In the rows, zero is written as 128.
One turn sends every row of this set to another row. A few are shown first. Where does it send the rows asked after them?
Dobu: [111 154 107 127  96 141 149 120 122 151 156 105 127 135 155  83 124 140
 153 121  82 159 107 118 117]
Rut: [ 93 146 138 114 133 138 142 146 147 148 107 135  97  90 120 105 173 196
 119 130 114 130 123 105  95]
didef: [123 128 158  85 108 139 128 112 145 123  99 108 145 127 146 122 139 129
 145 140  73 117 133  91 116]
revef: [158 139 133 119 132 127  99 164  89 105 114 132 115 118 125  89 146 145
 116 131  79 111  88 119  91]
takad: [168 142  87 111 120 108 125 128 115 156 102 149 122 143  96 109 152 146
 102 118 113 145 109  73 107]
Kazev: [108 175 129  91 113 160  94 138 115 104  82 124 114 126 133 114 166 149
 100 143  68 141 133 118 111]
Zil: [137 121  96 107 121 154 144 114 144 110  77 144 151  96 114  69 134 134
 136 161  99 137 159 143 132]
gad: [115 135 101 128  99 144 148 109 141 125 114 125 134 142 143  65 157 135
 108  95  78 148 135  80 115]
ritum: [152 121  76  97 127 148 132 158 120 175  94 113 157 107 127 111 126 177
 163 148 106 149 106 119 107]
mikub: [142 145 112 127 142 142 127 154 155 157 113 132 118 157 147 109 108 165
  98 162  94 143 125  86 133]
vozo: [133 156 115 110 120 136 116 165 148 157  98 147  86 104 100  93 136 165
 136 119 102 129  93 169 118]
fotik: [158  95  87 116 148 160 150 131 108 151  84 119 125  84  99  97 150 149
 131 139  79 131 121 126 128]
kamov: [ 99 144  98  90 135 128 126 127 131 113 103 119 152 135  98 147 166 150
 133 111 110 134 172 129 112]
tori: [120 146  83 100 110 134  98 131 121 128 175 141 113 117 128  97 138 141
 162  98  88 125 129 133 121]
veb: [ 95 136  93 141  96 131 107 114 143 143 101 159 144 122 118 116 106 129
  85 145 124 125 129 107 120]
kobov: [102 140 112 120 126 118 154 135 124 151 106 135 152  78 124 105 149 191
 138 106 109 145 110  85 149]
koso: [132 140 129 124 114 151 104 162 118 112  95 140 123 135  95 113 132 155
 137 106 150 140  87 143 138]
suv: [104 139 136 127 116 137 118 144 145 125  95 144 150  99 172  66 134 153
 135 130 126 111 103 109  92]
rupo: [ 97 153  96 126 137 152 145 160 140 142 100  99 116 125  96 127 154 148
 121 141 120 184 106 124 140]
Soz: [114 129  82  94 126 109 106 148 118 138 115 129 124 122 110 110 138 116
 179 180  92 152 121 127  97]
migot: [121 134  75 126 170 137 112 132 128 132  84 136 114 116 139  63 139 126
 130  86  82 157 111 117 120]
rafe: [114 133  77 134 122 142 107 121 136 124 145 156 101  87 101  97 147 133
 101 101  81 147 107 130  94]
lepe: [123 143 156 120 133 121 125 136 129 133 107 131 200 123 118 133 144 144
 140 121 102 136 109 108 114]
Tumu: [115 110  95  98 106 104 141 165 111 164 104  96 122 127 151  96 124 147
 138 131 120 133 149 139 133]
Nepu: [104 109 101 124 137 115 166 124 130  76 120 141 123 106 127  93 113 133
 116 118  76 138 127 111 103]
Naz: [141 112 111 105 121 145 106 145 124 118 121 127 144 139 114 100 105 152
 142 178 114 131 167 146 125]
leduz: [119 155 126 117 131 158 102 109  81 101 103 162 115 142 108 112 138 127
 127 137  99 158 134 145 127]
tubat: [141 149  73  98 124 127  97 115 142 126  96 149 120 125 125 139 106 185
 128 131 106 119 126 114  78]

rupo turns into revef
veb turns into mikub
migot turns into Soz
Now these:
koso turns into Kazev
Zil turns into Dobu
Naz turns into gad
didef turns into kobov

One turn sends every row of this set to another row. A few are shown first. Where does it send the rows asked after them?
bul: [103  89 136 163  77 120 152 147  87 108 152 135]
lol: [128  80  64 144  89 134 113 133 129 138 161 159]
lupos: [140  84 101 173  36 131 125 149 101 177 181 140]
Gapaf: [131 104  94 169 123 137 108 134  95 163 200 143]
raru: [122 101  90 163 112 141 113 129 106 159 202 152]
suzo: [148 113  77 154  56  98 125 154 133 130 160 156]
Ralig: [131 101  94 169 124 143 115 131 101 163 198 143]
Pur: [127  96  65 143  82 120  83 146 111 135 171 155]
bukef: [170  94  98 176  91 147 134 163 150 139 144 129]
Ziza: [ 93  88 115 171  87 127 138 178 121 160 132 120]
Gozem: [ 85  92 112 165  74 119 131 177 123 158 138 131]
Zarar: [171  97 150 157  88 121 119 157 109 105 152 142]
gif: [126  99  91 167 118 144 118 128 106 162 199 148]
zek: [143  76 104 179  46 153 130 151 107 174 176 130]
Zis: [130  92 164 175  92 103 145 156  99 142 149 145]
Nazas: [157  99  89 163  67 127 136 153 157 139 151 153]
bivoz: [163  95  90 165 125 118  83 160  98 159 159 130]
medep: [156 123  75 158  69  89 110 164 102 122 160 132]
Vud: [149  75 102 185  60 158 132 154  94 170 171 112]
sakaz: [145 103  79 154 101 112  68 160  97 145 169 141]
poma: [122 106  90 163 111 135 107 132 100 158 204 151]
Dob: [ 85 100 111 163  72 105 121 180 112 158 142 132]
gifep: [169 118  83 171  93 109 108 174  95 123 153 108]
gaba: [177 104  95 180 104 138 120 173 118 131 145 106]
gomib: [ 93 104 113 167  82  99 118 184  99 160 140 121]
zizok: [128  99 171 179  85 114 119 170 101 138 156 143]
musi: [146  71  75 155 114 139 129 133 131 154 150 147]
ligi: [156  96 132 145  75 114 134 144 104  92 154 148]
navez: [149  90  94 177  56 120 124 153  67 170 177 114]
Mig: [164 102 143 154  82 123 113 158 101  94 155 139]
dos: [170  93 148 155  87 118 132 149 114 109 150 148]
Vuz: [157 100 134 148  75 119 121 152  99  88 156 142]
zare: [117  87 147 168  88 106 162 144  92 128 147 141]
meges: [100  91 117 175  98 121 135 181 108 161 131 110]
Gik: [163  93 139 150  81 114 140 143 111 103 150 151]
Vuvog: [143  91  96 172  41 114 122 150  81 175 182 132]
luz: [113 100 160 175  75 128 109 173  96 118 161 137]
sul: [164  79  89 166 132 132 113 147 116 164 149 134]
Navap: [100 100 116 172  96 107 125 184  97 161 134 111]
didog: [128 107  91 165 117 134 104 134  95 161 203 146]
Lopuv: [101  96 143 167  71 131 126 161  90 102 158 133]
Nunor: [152  82  98 183  66 141 129 155  72 168 172 103]

bul turns into Lopuv
meges turns into Ziza
Now these:
Nunor turns into Vud
dos turns into Gik
Gapaf turns into Ralig
gifep turns into gaba
musi turns into lol

One turn sends every row of this set to another row. A few are shown first. Where does it send the rows asked after them?
takal: [133 137  85 126 130 117 144 142 132 134 141 155 132 105 158 148 105 145
 114 170 125  98 170 129 101 143 103 141 154 131 156 132 123 133 133 160]
modu: [155 113 149 116 111 183 155 112 119 139  92 146 125 133 136 123 131 116
 153 158 130 137 106 118 154 161 116 123 106 132 106 130 137 133 120 117]
Duno: [128 144 131 116 111 125 151 124 119 125 158 105 125 117  80 141 112  86
 140 120 128 150 124 118  81 102 101  96 157 136 151 101 149 134  98 134]
pumu: [107 134 109  93 136 132  98 123 157 104 160 126 134 131 160 138 172 137
 152 123 116 143 136 138 142 129 119  84 105 125  98 125 123 138 133 153]
kozot: [150 163 138 146 137 133 135 102 134 153 135  69 114 114 108  92 145 131
 130 134 118 116 163 138 111  90 136 133 135 148 133 129 135 125 133 111]
vadil: [144 191 118 131 151 164 148 109 135 154 137 106 116 128 101 107 140 140
 121 117 123 121 108 128 121  70 131 135 130 129 133 117 116 124 129 111]
pado: [134 150 101 156 157 135 137 106 136 160 120 110 133 142 113 118 126 154
 140 119 134  97 137 143 121  78 167 119 140 152 134 119 108 123 137 117]
Tira: [144 134 179 136  89 152 125 115 127 153  91 145 144 130 147 122 121 116
 126 148 140 133 135 104 153 173 145 133 109 140 131 119 132 116 116 121]
zedob: [108 136 107  99 128 140  78 150 188 130 150 137 150 102 132 138 161 132
 153 127 140 134 144 119 156 134 109 108 127 135 140 130 126 109 130 130]
Kufas: [127 149 112 135 149 119 135 114 142 165 139  87 125 149 112 112 118 135
 152 119 116  88 128 140 125  82 121 151 149 124 111 101 139 137 122 110]
rilal: [125 110 115 104 148 138 105 148 169 118 144 152 139 110 153 112 193 126
 149 129 138 147 128 133  92 126 111 105 135 116 128 137 136 132 114 128]
til: [138 130  92 146 153 115 165 130 114 108 139 148 131 160 117 155  99 114
 119 124 131 154 128 113 125  94 134 105 143 153 115  87 118 144 132 124]
talig: [ 99  88 125 135  94 168 121 125 135 126 107 126 119 108 102 115 141 122
 160 123 108 109 109 132 121 145 123  89 129 156 156 137 155  96 121 140]
kedul: [118 157  98 157 131 142 147 133 111 107 139 126 109 145  97 146 138 114
 124 136 146 151 136  88 139 101 107 151 137 174 130  95 132 115 125 128]
zug: [114  98 123 138 125  85 160 140 126 133 149 121 126 123  91 137  91  98
 130 130 132 134 157 116 105 102 128 113 155 142 122  98 139 140 127 108]
lasil: [157  87 137 128 136 149 131 128 132  93 135 139 105 130 157 104 109 117
 150 163  88 145 110 141 126 128 105 132 104 139 125 121 152 143 133 118]
soged: [143 136 173 115  88 160 125 102 111 148 108 133 130 150 161 133 119 112
 157 147 130 127  99 127 119 160 125 117 104 122 125 107 133 138  94 146]
mes: [117 170 132 153  97 133 137 111 109 117 151 106 127 130 100 148 128 109
 119 129 146 155 158 107  95 102 136 107 131 179 162 111 128 117 117 150]
Peke: [ 91 143 140 126  71 159 129 106 130 109 132 139 129 168 158 126 125 137
 122 120 103 115  98 126 120 113 109 130  99 135 132 112 150 133 115 171]
zuza: [130  87 162 115  92 146 126 116 118 161  90 141 132 119 120 123 126 118
 163 150 146  99 110 114 138 159 128 125 123 123 133 114 128 123  98 130]
Gafe: [112 166 117 113 150 121 138 128 105 125 167 133 113  79 123 147 112 133
 120 138  94 124 144 127 119 176 148  97 135 121 142 129 126 107 138 161]
bavem: [ 93 123 138 103 129 102 100 143 166 123 153 151 146 112 148 112 181 137
 107 113 132 136 148 110 133 126 138 113 118 107 110 119 122 128 130 132]
lom: [167 172 131 129 147 117 128  99 141 155 132  87 152 137 114 107 118 125
 123 105 107 110 135 143 112  92 141 106 157 122 140 105 130 137 113 124]
Vak: [113 154  81 128 130 142 167 137 117 138 144 166 140 126 150 143 142 145
  94 136 118 104 135 116  83 149 109 131 153 115 140 131 135 127 126 166]
Nug: [133 159 104  99 146 119 132 141 125 123 165 136 108  82 139 152  87 130
 133 166 102 116 145 131 125 153  99 133 143 114 148 121 125 128 131 154]
roli: [115 118 165 118  99 142 131 137 151 139 148 160 136 105 122 117  81 118
 102 119  94 137  99 123 129 126 150  96  96 120 155 117 130 116 142 110]
gato: [144 108 138 148 112 124 103 127 145  99  94 164 155 135 143 106 125 135
 102 133 118 119 133 103 157 135 132 144 138 149 165 109 139 114 115 145]
vonit: [ 85 151 102 131 137 138 162 134 100 136 159 138 111 101 124 134 156 137
 112 132 103 110 141 113  98 174 130 125 141 122 123 137 147 105 135 157]
Luvo: [131 107 165 109  88 155 155 105 121 158 107 162 144 135 139 132 103 129
 129 146 138 119 110 120 141 140 151 106  91 118 116 122 109 142 125 127]
vut: [103 143 129 104 113 139  98 145 185 139 174 149 149 122 172 137 147 134
 138 135 142 148 144 138  98 111 124 110 101 126 136 138 121 136 135 129]

lom turns into kozot
bavem turns into rilal
Now these:
Duno turns into mes
talig turns into Peke
soged turns into Tira
Vak turns into takal

One turn sends every row of this set to another row. A few are shown first. Where does it send the rows asked after them?
tudas: [127 132 130 117  71 109 131 114 153 136 133 104 119 120  78 117 125 146
 157 116 116 139 109 148 121]
tosut: [118 117 171 111 135 124 175 148  81 134 131 135 145  89 129 119 153 117
 140 149 130 158 115 134 137]
nena: [101 163 117 102 166  96 119 134 162 125 128 129 125 103 127 127 134 116
 133 127 166 150 121 122 109]
zepem: [148 141 118 109 163 169 121 134 104 107  95 118 127 122 145 127 141 153
 128 105 130 118 112 114 133]
buno: [136  95 169 135 126 101 166 134  99 123 141 161 117 101 107 127 171 108
 144 154 135 107 102 141 143]
sola: [138  95 164 148 135 101 164 144 100 136 135 163 116 102 105 137 164 115
 134 157 135 113 101 136 158]
zukuf: [134 126 131 122  67 114 130 131 160 148 140 112 120 129  75 121 115 138
 143 123 115 127 128 146 121]
tegib: [122 137 114 124  82 104 137 115 148 125 134  98 119 131  67 123 128 154
 149 122 125 126 117 148 120]
Fizos: [145 122 106 111 150 158 108 132 100 124  92 115 132 124 140 125 154 153
 111 120 129 106 112 105 141]
Deti: [113 128 135 128  75 108 138 122 153 141 137 111 106 125  73 131 116 134
 155 122 109 126 128 152 121]
nobor: [110 167 121 141 175  95 131 144 136 136 123 163  87 124  99 133 125 115
 134 125 163 134 126 153 121]
telo: [123 123 116 116  82 110 138 115 153 129 141 106 126 122  66 119 124 146
 145 133 118 133 111 160 128]
zim: [139 156 158 126 116 116 135 135 136 141 130 123 106 156 116 141 110 147
 166 131 118 128 134 190 150]
ruzu: [155 128  86 138 137 150 113 136 123 164 146 161 125 132 144 122 124 132
 107 122 151 139 103 112 128]
Davok: [112 164 122 131 171  80 121 138 143 142 123 157  91 115  91 143 138 128
 132 119 157 111 132 136 118]
kuru: [142 134 101 111 155 156 106 137 113 111 106 111 139 131 149 122 150 161
 123 120 132 123 129 116 147]
gok: [103 159 102 124 169  97 125 137 162 121 135 128 116 108 109 113 135 110
 120 144 167 144 117 128 117]
Femit: [148 101 155 153 131 105 163 138 105 133 134 175 107 104 102 135 168 111
 151 158 134 113  97 135 139]
puso: [ 98 162 126 128 171  89 125 131 129 106 138 120 112 134 108 110 169 139
 129 120 153 140 139 140 114]
sidos: [153 153 174 122  95 122 142 125 144 139 116 110 120 145 116 136 122 138
 159 133 111 119 122 181 144]
ludom: [113  78 141 136 127 111 156 133 117 121 145 154 138  93 122 138 126  80
 143 130 132 120 108 121 114]
kovek: [149 132  77 132 148 152 116 144 132 162 124 162 116 131 141 128 111 132
 108 132 140 121 106 123 148]
seneb: [157 119  89 136 138 151 115 136 110 173 133 167 120 127 146 120 129 135
  99 128 147 137 111 126 135]
Tef: [111 128 120 120  95 108 122 118 160 139 138  97 111 136  75 110 111 140
 137 116 120 133 127 152 132]
Begis: [159 123  90 134 139 149 110 144 106 171 124 162 122 134 148 135 132 137
 105 136 142 115 107 116 140]
gud: [147 117 113 111 160 165 116 129 101 107  95 121 126 121 142 123 151 152
 119 106 125 109 118 120 135]
Viro: [118 178 119 121 178 106 138 158 133 100 133 148 117 124 127 142 147 136
 154 146 155 135 132 149 122]
Mok: [108 177 133 123 168  74 125 124 129 133 129 128 115 129 112 124 173 147
 127 126 153 128 135 141 123]
Tak: [153 128  90 139 144 160 120 139 115 155 133 168 128 125 155 135 141 130
 110 132 129 119 103 108 142]
guk: [136 149 181 131  98 111 138 122 142 146 133 107 108 140 112 136 127 135
 161 139 113 134 128 179 146]
Fonob: [166 130  88 140 133 150 109 138 115 174 131 162 124 115 143 123 129 136
 110 124 137 121 108 108 132]
fepur: [115 127 129 110  76 111 130 122 150 143 140 108 122 133  73 126 109 134
 150 125 116 136 109 156 123]
dek: [136 126 173 119 139 127 167 140  83 131 138 141 144  94 127 112 167 118
 152 154 129 160 112 133 129]
bokab: [123  89 135 139 132 118 155 125 118 125 135 152 131  84 113 127 126  74
 150 132 130 119 108 116  96]
sig: [159 136 114 119 152 161 114 126 102 120  96 121 135 114 147 123 156 154
 126 110 121 106 109 110 139]
fovi: [144 129 106 117 151 168 111 132 104 126  93 122 137 105 148 127 149 142
 116 120 130 125 122  97 141]
dogi: [158 158 174 135 118 113 134 135 146 153 135 110  98 140 116 139 107 136
 156 144 130 118 129 178 141]
vazav: [125 106 148 135 121 100 162 125  93 140 107 106 120  82 119 105 161 110
 134 151 138 123 143 115 102]
nis: [126 113 164 110 133 122 167 135  81 132 133 142 147  82 123 107 164 110
 135 153 140 148 109 128 135]
pobe: [154 144 172 123 114 119 136 136 142 144 134 109 109 132 122 140 105 132
 161 148 120 120 138 190 135]
monab: [113  97 140 136 118  94 167 130  87 139 110 112 129  85 120 121 152 111
 128 147 138 113 146 120 113]
lorez: [167 130 104 134 136 162 121 144 123 166 127 165 124 135 153 125 127 128
 103 121 126 112 107 117 136]
vibag: [154 151 175 125 101 118 136 133 146 150 137 116 102 134 125 136 111 134
 170 131 112 121 122 177 131]
bafo: [119 101 150 127 110  96 167 129  88 145 115 125 122  78 114 112 147 101
 135 151 146 120 143 128 109]
Vupu: [126  86 142 130 132 117 157 134 101 122 141 162 134  85 127 132 134  81
 145 138 137 106 118 121 108]
keze: [139 145 178 113 104 118 130 135 138 142 136 106 116 146 118 141 110 134
 165 136 113 126 124 182 136]
tuk: [111 176 122 102 172 104 138 153 147 115 145 162 119 122 131 145 148 136
 150 133 148 138 111 139 118]
Deta: [154 127 108 114 132 165 110 130 106 122  89 125 147 121 137 122 152 152
 117 106 130 124 120 105 138]

tuk turns into Mok
tegib turns into ruzu
sig turns into tudas
Now these:
Begis turns into keze
zukuf turns into lorez
monab turns into ludom
nis turns into bafo
Tef turns into kovek
telo turns into seneb
fovi turns into Deti
puso turns into gok
vazav turns into bokab

